In the rows, 128 means zero.
Each path is a new rotation, seen through one point. The rows after it are directions, each followed by how far the rotation turns it, in degrees each step (0 if it stays put).
Each turn is a multiple of 5 degrees from 10 to 175, or 0.
Each row of a path follows its step; steps can be skipped.
Rotation 1:
step 0: [130 142 136 122 121 135 130 118 116 122 123 125 125 135 137 132 132 140
 122 129 140 135 124 126 128 125 131 129 126 134 140 119]
step 1: [130 137 129 122 124 121 132 120 122 128 130 126 117 126 141 135 135 127
 131 116 123 121 126 126 116 136 136 125 124 127 141 119]
step 2: [133 135 128 123 132 135 124 120 122 111 129 134 125 130 134 138 126 137
 125 127 134 129 131 122 124 144 136 124 116 137 134 130]
step 3: [130 134 135 120 127 136 132 129 113 117 124 128 121 124 138 132 132 123
 129 108 124 121 128 120 129 130 135 126 133 138 127 124]
step 4: [145 126 128 131 128 129 123 130 113 119 127 119 126 127 135 140 134 134
 126 130 134 121 129 126 120 131 128 129 120 142 128 118]
step 5: [127 132 142 130 118 132 134 123 119 121 119 116 130 129 141 134 126 127
 133 124 132 126 133 128 129 136 133 129 137 138 142 121]
step 6: [133 134 134 126 128 134 130 128 122 130 136 119 118 131 142 141 133 129
 112 128 135 121 119 130 123 134 133 123 125 132 138 122]
step 7: [131 124 132 121 127 125 123 124 131 120 119 128 123 136 141 130 125 127
 123 118 129 126 137 128 117 144 141 125 128 137 138 123]
step 8: [131 134 139 131 132 131 132 132 127 122 124 136 128 132 135 143 131 129
 118 114 137 124 119 120 127 129 134 122 123 144 130 130]
step 9: [139 131 138 126 134 126 118 124 122 121 115 117 124 134 137 127 138 125
 130 113 128 127 123 128 124 134 126 130 125 139 126 119]
step 13: [132 137 131 123 126 127 128 120 130 113 120 135 127 136 141 133 130 137
 129 120 129 133 124 125 118 123 134 131 119 141 141 129]
Directions:
[127 130 131 131 126 128 131 128 131 124 130 131 132 129 127 130 125 128
 132 130 129 129 129 131 129 130 131 129 128 131 128 131]  130
[128 130 127 128 130 123 128 124 128 126 127 131 128 125 126 126 128 126
 125 123 127 130 127 127 130 131 130 125 123 128 126 130]  60
[125 132 129 130 129 128 129 124 130 129 128 123 127 125 129 129 129 127
 131 131 128 128 126 127 128 133 124 128 126 125 131 128]  80
Rotation 2:
step 0: [120 133 116 126 134 126 125 130 131 116 126 128 142 122 139 122 125 114
 127 137 123 139 132 135 139 127 129 135 129 132 125 126]
step 1: [133 130 124 128 122 137 128 133 132 129 119 128 133 128 137 120 121 134
 128 136 121 147 128 132 132 118 120 135 130 124 133 112]
step 2: [137 126 134 124 135 132 123 131 125 122 126 126 132 124 136 122 111 129
 122 138 127 134 130 121 135 122 125 134 116 136 143 130]
step 3: [125 123 130 128 128 125 130 135 135 126 122 134 134 113 137 120 126 116
 134 132 128 147 133 128 133 137 127 128 122 134 134 134]
step 5: [125 117 126 125 128 128 122 137 131 124 135 134 125 131 132 130 118 134
 119 135 123 141 131 132 139 125 125 138 129 131 146 133]
step 7: [126 125 122 123 114 130 120 129 124 142 123 139 141 125 136 130 125 121
 129 144 132 138 126 126 128 125 132 133 127 131 137 124]
step 8: [120 121 119 132 125 122 128 134 119 121 133 122 128 120 135 133 118 128
 124 143 129 139 130 123 139 120 134 128 134 136 136 124]
step 9: [125 131 132 123 122 122 140 131 123 125 134 131 141 126 136 125 127 126
 114 130 121 146 140 132 132 128 126 130 127 131 135 118]
step 10: [131 128 119 126 115 130 127 131 130 126 118 129 139 131 130 126 113 127
 117 142 126 136 135 125 122 133 130 135 114 130 131 123]
step 11: [129 122 119 122 128 133 131 132 131 132 123 124 124 118 134 133 123 127
 124 143 119 138 135 118 144 135 133 122 123 127 140 127]
step 12: [126 119 127 119 128 118 140 130 128 123 122 138 128 125 131 129 133 129
 129 137 128 141 143 125 132 116 128 124 118 138 132 122]
Directions:
[127 129 128 125 127 128 124 128 126 129 127 131 128 129 126 128 125 131
 126 131 130 124 126 125 123 125 126 132 125 129 130 128]  130
[127 131 126 127 126 128 125 127 130 126 126 129 132 127 130 126 131 127
 129 127 134 127 130 131 126 133 130 129 126 124 127 128]  110
Rotation 3:
step 0: [124 128 142 130 125 135 131 123 120 125 121 132 134 117 120 129 129 121
 119 132 132 139 126 137 124 133 130 134 125 127 130 130]
step 1: [131 119 135 130 122 141 118 124 129 124 125 125 132 122 124 126 127 116
 132 119 128 126 130 129 123 131 119 134 124 119 135 134]
step 2: [124 131 135 129 120 144 133 119 127 123 138 123 133 132 121 137 132 124
 120 123 124 129 129 127 124 125 130 130 114 129 129 132]
step 3: [123 125 136 117 125 142 120 128 125 124 127 125 137 136 133 128 134 129
 127 126 130 122 129 137 134 139 129 122 121 124 130 133]
step 4: [123 138 135 125 134 139 129 130 128 132 141 132 131 130 127 128 124 118
 122 127 134 124 126 138 124 129 124 125 119 124 132 119]
step 5: [127 121 129 122 124 139 134 129 129 135 121 127 122 124 129 128 133 125
 130 128 136 122 126 139 135 131 128 132 111 124 132 121]
step 8: [129 135 138 133 126 137 134 124 120 125 127 134 137 126 120 132 133 125
 122 130 123 135 124 142 137 123 129 134 125 123 129 132]
step 9: [126 121 143 125 123 137 124 133 126 123 124 128 133 120 129 126 134 114
 130 126 129 134 130 136 124 134 128 128 130 121 138 133]
step 10: [130 128 140 131 128 139 127 122 126 121 133 127 127 124 122 134 117 117
 121 120 129 128 128 128 124 127 127 133 113 124 130 131]
step 12: [125 135 136 123 133 140 122 123 125 124 137 124 138 132 123 130 130 126
 123 129 132 122 120 137 123 136 124 121 121 131 125 122]
step 13: [124 128 126 119 124 140 126 131 131 135 132 131 126 130 131 126 134 119
 127 127 138 125 128 143 136 125 119 130 117 124 131 126]
Directions:
[129 124 133 129 130 123 127 127 129 124 129 129 128 126 125 129 130 126
 129 128 127 131 125 128 128 126 129 131 129 128 128 134]  40
[131 128 129 126 127 128 121 128 128 127 128 129 130 127 130 126 126 128
 128 131 128 131 125 129 124 134 129 126 131 130 129 127]  125
[129 129 129 133 123 131 128 129 125 126 124 127 129 127 127 127 127 128
 127 126 123 132 132 126 127 127 127 128 132 127 129 131]  45
Rotation 4:
step 1: [135 127 134 135 127 127 133 130 122 139 135 131 129 132 125 126 134 121
 129 136 126 125 138 132 134 142 132 125 123 123 127 119]
step 2: [124 129 141 135 121 124 137 125 141 123 125 131 137 126 133 122 130 128
 132 130 133 126 130 122 131 128 123 132 121 121 120 126]
step 3: [123 121 131 132 128 122 133 128 122 123 136 132 135 129 128 137 128 135
 134 121 128 136 125 126 122 122 131 129 140 117 125 119]
step 4: [127 128 123 131 118 127 130 129 121 135 129 113 133 127 131 139 130 132
 121 124 132 118 124 130 120 126 135 121 124 123 124 131]
step 5: [122 118 125 124 134 129 121 131 119 124 119 121 135 125 133 129 126 122
 126 126 138 134 130 126 132 134 130 134 121 133 117 132]
step 6: [129 135 128 122 139 118 121 129 125 135 133 125 136 137 127 121 131 126
 137 123 135 127 137 125 129 136 135 125 130 130 132 124]
step 7: [129 132 129 130 125 122 119 129 140 128 126 131 130 118 128 117 132 128
 137 116 130 122 122 123 118 128 124 125 125 126 129 137]
step 9: [133 130 129 126 122 128 137 126 129 139 128 126 126 132 132 133 130 119
 122 131 120 115 133 122 126 140 132 133 122 120 127 132]
step 11: [134 132 128 129 125 121 129 124 122 128 136 131 134 136 122 125 129 136
 131 127 125 135 137 135 119 127 133 119 133 118 121 119]
step 12: [133 124 127 135 114 120 123 129 128 126 121 124 132 117 135 126 128 135
 124 129 130 122 123 132 130 122 131 122 119 123 117 126]
step 13: [132 117 123 127 133 126 124 138 120 127 124 130 133 127 137 138 127 134
 132 132 134 136 128 118 137 131 134 133 127 124 126 122]
Directions:
[131 133 126 127 126 131 131 129 132 130 129 126 129 131 126 129 128 131
 126 128 132 126 132 127 127 129 131 125 125 126 131 129]  145
[124 127 123 125 132 128 128 130 129 128 129 130 127 128 127 126 127 129
 128 128 131 124 124 126 127 132 131 124 129 131 127 130]  40
[128 129 129 125 132 131 126 128 131 125 130 125 127 128 127 125 127 126
 130 130 130 125 129 128 125 126 126 129 128 123 126 122]  85
[124 127 128 128 127 129 130 127 128 130 126 124 128 123 130 129 130 130
 131 126 134 128 131 131 129 129 128 129 133 129 130 127]  35
[128 123 127 128 129 127 128 130 127 125 126 128 131 131 125 125 130 128
 125 130 126 129 131 127 126 129 132 129 134 127 133 126]  140
Rotation 5:
step 0: [129 134 137 126 127 134 119 132 135 144 129 129 125 135 121 128 120 120
 128 124 125 138 135 135 124 112 129 142 116 126 131 121]
step 1: [128 132 120 135 131 113 129 127 117 141 128 134 130 120 128 115 124 128
 123 124 121 127 139 128 130 132 121 129 127 135 142 144]
step 2: [113 130 131 125 127 128 135 134 123 133 125 135 143 125 135 123 132 131
 145 123 132 129 128 128 126 112 124 115 126 130 126 118]
step 3: [134 119 124 135 140 129 122 128 130 144 130 127 134 131 132 126 146 117
 134 134 134 123 127 129 131 132 144 133 134 134 123 127]
step 4: [129 125 129 135 116 137 136 137 129 127 120 111 138 131 130 138 128 129
 126 134 139 123 128 123 134 122 124 126 122 134 138 144]
step 5: [132 116 128 122 120 132 131 130 135 132 123 144 126 140 130 130 124 134
 132 118 120 117 120 117 128 135 131 133 127 144 131 119]
step 7: [132 135 121 137 125 129 120 128 137 125 143 136 140 119 129 123 118 147
 129 132 131 138 125 125 136 127 126 140 131 134 130 130]
step 8: [123 120 124 139 125 123 130 130 133 113 124 133 126 129 131 114 141 125
 127 125 137 132 135 126 109 126 115 128 132 133 126 122]
step 9: [127 124 131 134 127 126 115 128 139 126 136 129 125 130 122 135 121 118
 135 127 134 132 142 131 126 115 149 122 123 128 135 124]
step 10: [134 124 138 145 118 123 132 123 124 143 117 136 127 123 118 128 125 120
 124 124 129 131 126 135 128 125 121 138 126 127 131 142]
step 11: [111 132 129 126 131 132 131 132 117 138 138 134 130 132 133 128 127 128
 130 108 129 129 130 118 124 129 125 119 112 134 135 130]
Directions:
[126 127 127 126 127 127 131 127 125 132 129 126 127 127 128 132 134 128
 130 128 125 130 124 127 127 125 131 128 130 129 132 130]  40
[126 130 129 127 126 128 127 127 128 127 128 130 128 133 128 126 133 130
 127 125 127 126 126 129 124 128 129 123 125 131 125 123]  120
[128 130 129 127 131 124 126 128 126 131 130 130 131 129 130 132 127 130
 129 129 124 132 131 127 128 131 122 127 129 130 126 127]  70
Rotation 6:
step 0: [134 141 117 128 119 131 119 116 137 135 123 130 134 136 127 131 119 124
 134 118 120 126 121 133 129 129 123 127 127 131 122 135]
step 1: [129 143 122 124 115 132 125 126 122 129 128 117 133 143 125 122 119 124
 121 117 126 125 122 124 128 126 133 118 125 131 132 129]
step 2: [121 143 128 123 122 123 130 124 127 133 128 129 138 124 129 115 124 124
 120 114 121 127 134 117 129 127 136 126 124 127 135 133]
step 3: [119 145 128 137 114 121 128 119 129 135 123 133 127 123 130 126 129 126
 127 128 124 130 133 132 131 126 128 129 117 131 138 142]
step 4: [124 137 125 135 113 126 128 118 126 126 133 130 130 133 129 126 130 130
 134 135 136 132 127 121 130 124 127 120 117 127 147 123]
step 6: [129 130 125 146 121 135 120 115 126 135 134 127 128 133 117 127 124 131
 132 131 116 130 124 125 119 128 133 137 123 129 129 136]
step 7: [130 128 129 133 118 131 111 130 120 123 130 130 129 137 119 119 121 128
 132 129 121 134 128 114 126 118 137 133 121 125 131 125]
step 8: [131 134 125 121 126 119 114 127 134 132 127 138 141 127 125 124 126 127
 133 123 117 140 130 119 127 116 128 136 121 124 124 128]
step 9: [129 144 123 124 122 123 119 125 131 135 124 125 129 136 125 133 124 135
 131 128 121 139 117 135 123 120 123 131 116 132 126 131]
step 10: [122 143 129 118 129 129 125 124 125 126 132 123 126 136 128 123 123 140
 127 118 126 132 116 120 127 119 130 121 118 134 134 121]
step 13: [128 138 119 128 122 130 124 122 137 126 133 130 130 138 121 124 121 126
 130 130 135 121 132 114 143 120 129 121 121 122 136 125]
Directions:
[128 127 126 127 126 130 126 129 126 122 130 129 130 125 123 130 125 129
 132 129 126 132 127 129 126 128 129 129 131 127 125 129]  40
[129 129 129 127 124 132 129 132 125 127 128 123 126 131 128 127 125 129
 130 131 129 128 130 127 128 127 130 126 126 129 130 123]  125
[129 124 129 125 127 126 129 130 128 128 133 125 136 128 130 128 131 130
 128 126 128 127 131 125 128 125 127 127 128 129 128 129]  120
[126 126 129 128 132 129 126 130 129 131 128 130 127 129 126 128 131 133
 127 132 126 131 125 126 126 123 127 130 125 129 126 125]  25
Rotation 7:
step 0: [125 123 117 122 126 133 125 122 127 124 119 133 132 127 134 139 120 134
 118 124 126 137 135 145 130 123 125 122 144 131 129 126]
step 1: [131 139 125 121 128 134 121 129 133 129 131 133 116 118 127 135 133 122
 119 116 118 134 115 126 128 138 129 123 123 130 130 116]
step 2: [136 134 137 134 135 129 121 134 138 123 133 113 120 140 128 126 132 135
 113 129 136 119 123 129 129 126 131 132 132 128 131 125]
step 3: [130 123 127 129 135 115 146 123 124 131 125 113 128 120 120 120 137 129
 123 133 133 135 121 128 129 137 128 135 134 125 127 136]
step 6: [126 137 131 123 129 114 128 134 139 132 132 138 148 129 123 132 129 129
 135 135 125 129 131 126 131 113 132 130 127 130 138 126]
step 7: [128 126 126 112 126 127 138 125 133 117 131 123 130 132 144 128 126 125
 133 128 123 129 142 125 125 130 126 122 110 136 129 133]
step 8: [131 123 113 128 136 144 128 129 125 133 124 130 127 133 137 131 129 121
 128 137 120 117 128 124 114 124 125 125 140 135 128 131]
step 9: [126 130 130 132 123 131 118 134 114 134 120 136 126 124 140 131 145 135
 118 126 124 135 129 141 123 132 129 135 125 127 133 127]
step 11: [131 130 125 124 121 119 128 140 136 131 129 122 110 131 119 127 129 132
 134 135 136 122 125 133 134 138 115 128 132 125 115 128]
step 12: [121 122 126 138 127 123 137 121 134 132 123 124 127 135 120 133 127 120
 124 123 136 127 139 132 134 133 137 120 138 111 133 129]
step 13: [140 136 127 135 136 129 123 119 125 121 133 130 139 113 125 126 122 130
 133 118 126 137 132 130 131 131 128 115 131 121 117 128]
Directions:
[131 127 128 130 125 133 125 129 134 126 128 128 127 130 129 126 128 129
 131 130 129 128 126 124 126 130 130 129 129 129 123 129]  120
[124 129 123 127 128 127 124 130 125 124 130 126 125 130 127 129 132 127
 125 127 127 128 126 129 128 131 132 131 130 133 128 129]  45
Rotation 8:
step 0: [129 129 120 127 131 138 126 132 128 122 118 138 121 121 125 122 142 121
 136 114 132 138 114 131 132 132 126 131 131 126 127 134]
step 2: [135 119 125 131 142 125 125 144 131 124 126 122 110 120 127 128 136 135
 129 137 129 134 129 136 132 135 124 128 129 132 126 132]
step 3: [136 130 132 136 126 119 124 126 126 129 119 125 130 117 123 133 138 128
 129 135 123 112 133 141 132 141 129 127 124 141 124 133]
step 4: [130 146 133 130 134 122 135 134 133 136 113 120 127 129 132 132 138 131
 127 135 133 129 136 134 136 123 114 122 130 132 134 126]
step 5: [141 141 116 139 134 123 130 118 126 133 121 127 126 120 133 145 126 122
 131 117 129 129 134 126 131 131 126 121 120 128 128 125]
step 6: [123 143 126 138 122 129 124 136 126 128 121 136 132 124 133 132 139 121
 130 125 131 145 119 128 133 131 133 119 123 122 132 121]
step 7: [135 124 131 128 127 116 125 132 131 126 121 127 129 123 125 129 117 126
 139 119 126 141 125 119 138 141 131 132 125 124 142 117]
step 8: [133 114 125 126 123 138 126 146 125 133 116 133 122 120 126 136 129 131
 135 132 131 141 122 122 131 137 129 128 130 136 127 133]
step 9: [128 120 135 131 127 124 122 130 123 140 121 122 130 117 122 117 132 122
 130 128 119 123 129 118 139 131 128 128 134 147 130 127]
step 11: [143 127 126 139 132 121 124 124 116 139 127 130 134 126 122 134 139 122
 126 128 126 119 136 125 129 132 125 118 132 122 116 119]
step 12: [127 139 135 131 130 119 128 140 135 133 129 138 131 134 132 131 137 124
 121 127 125 140 138 132 127 131 123 120 128 130 122 111]
Directions:
[123 129 133 130 126 126 128 129 125 126 128 123 127 131 126 127 129 127
 125 126 131 129 129 126 129 128 125 128 128 130 130 124]  135
[129 127 130 127 133 128 126 132 127 127 126 124 129 129 130 128 129 127
 127 128 125 124 130 132 129 127 129 127 129 128 121 127]  45
[128 128 127 130 130 124 128 127 133 128 131 131 125 129 122 129 134 130
 129 129 128 125 130 129 125 128 125 128 129 129 126 127]  40
Rotation 9:
step 0: [132 123 130 128 126 128 117 121 136 125 130 124 135 127 130 131 121 131
 127 134 136 135 127 125 134 111 118 131 134 128 133 121]
step 1: [116 139 124 126 127 123 133 141 135 124 129 131 123 123 112 129 132 129
 127 129 132 137 127 124 124 135 135 133 127 132 128 127]
step 2: [136 123 130 126 134 124 131 129 126 130 140 138 121 124 145 126 129 128
 125 129 128 130 133 137 137 128 134 130 123 125 118 130]
step 3: [131 131 126 122 129 128 124 125 121 117 130 120 130 131 126 128 129 137
 123 137 115 120 119 129 119 130 118 121 126 128 134 119]
step 4: [125 125 119 126 133 134 125 131 125 137 115 125 127 131 120 123 137 119
 126 126 135 118 131 130 133 125 134 130 126 135 128 139]
step 5: [133 121 141 133 137 131 133 127 127 134 128 130 128 120 133 126 116 136
 135 124 139 131 121 126 123 127 126 131 136 124 135 125]
step 6: [124 133 133 127 118 134 133 129 134 126 125 134 130 131 125 133 139 122
 129 130 117 136 121 121 129 135 130 116 137 131 122 128]
step 7: [141 130 123 133 123 122 126 125 128 126 130 121 136 129 134 131 125 129
 134 118 131 126 139 136 126 129 136 131 120 127 119 139]
step 9: [122 130 129 130 123 136 113 127 127 130 128 129 127 125 117 120 135 124
 123 127 136 131 137 125 134 132 126 135 131 131 118 120]
step 11: [127 121 128 119 128 128 131 117 131 128 133 125 134 128 135 130 131 128
 118 138 114 130 128 123 137 119 126 121 134 138 126 126]
step 13: [129 132 133 125 135 129 132 129 132 139 124 143 119 126 136 130 127 125
 128 136 136 128 127 131 132 127 123 126 123 122 137 139]
Directions:
[130 121 130 128 130 123 130 127 131 132 128 129 128 127 132 128 128 128
 129 128 127 128 128 128 129 131 124 129 127 130 132 125]  130
Rotation 10:
step 0: [138 121 132 127 125 119 140 123 134 129 127 122 129 122 130 135 127 119
 126 124 139 118 125 122 133 135 128 134 123 124 124 116]
step 1: [123 132 123 130 135 125 121 132 129 124 138 127 125 125 131 130 116 131
 133 119 132 125 125 131 129 124 117 136 121 137 140 115]
step 2: [128 130 123 122 129 123 135 137 136 127 130 122 125 126 135 128 128 118
 129 121 132 128 131 131 132 136 144 121 126 138 139 137]
step 3: [122 128 123 133 131 131 134 123 128 124 122 126 124 139 122 130 129 131
 127 115 136 135 114 125 135 140 130 141 129 132 127 130]
step 4: [126 135 129 120 144 137 131 133 136 123 128 129 113 129 132 128 124 133
 128 136 136 129 123 121 131 122 134 125 136 128 129 122]
step 5: [127 130 113 130 136 118 137 125 122 119 126 136 126 133 135 136 123 135
 127 132 126 129 123 135 125 131 130 118 129 125 126 139]
step 7: [135 124 126 117 122 122 120 124 132 130 118 129 124 121 135 130 129 135
 127 138 127 134 117 123 133 129 115 122 136 128 130 130]
step 9: [120 128 124 114 125 117 114 130 126 130 128 121 138 132 137 129 124 128
 126 124 133 130 136 129 137 123 126 130 120 127 118 123]
step 10: [128 118 131 116 122 127 129 137 137 131 137 125 129 123 127 131 130 124
 127 128 116 135 114 127 125 135 131 130 113 127 130 126]
step 11: [114 128 123 129 128 127 127 131 124 137 126 130 131 134 118 112 119 122
 132 128 131 142 122 126 129 120 128 129 125 132 138 129]
step 13: [133 130 117 132 129 131 128 131 126 124 139 134 132 130 118 127 120 139
 123 124 122 137 116 129 119 126 132 131 130 126 114 122]
Directions:
[129 129 126 127 122 129 130 127 126 128 126 128 129 132 131 130 129 129
 125 127 129 128 133 126 130 129 132 134 127 127 127 128]  115
[128 129 125 126 126 129 126 128 131 128 126 125 130 127 128 127 125 122
 129 131 127 125 129 129 128 131 123 131 123 129 127 127]  40
[124 128 132 127 128 131 133 132 126 127 126 125 127 130 129 129 126 128
 129 128 129 130 127 130 128 127 125 126 125 121 127 129]  60
[129 129 125 128 127 128 126 126 127 124 125 127 125 129 127 129 129 128
 127 133 126 126 130 129 123 129 126 127 134 124 126 129]  40
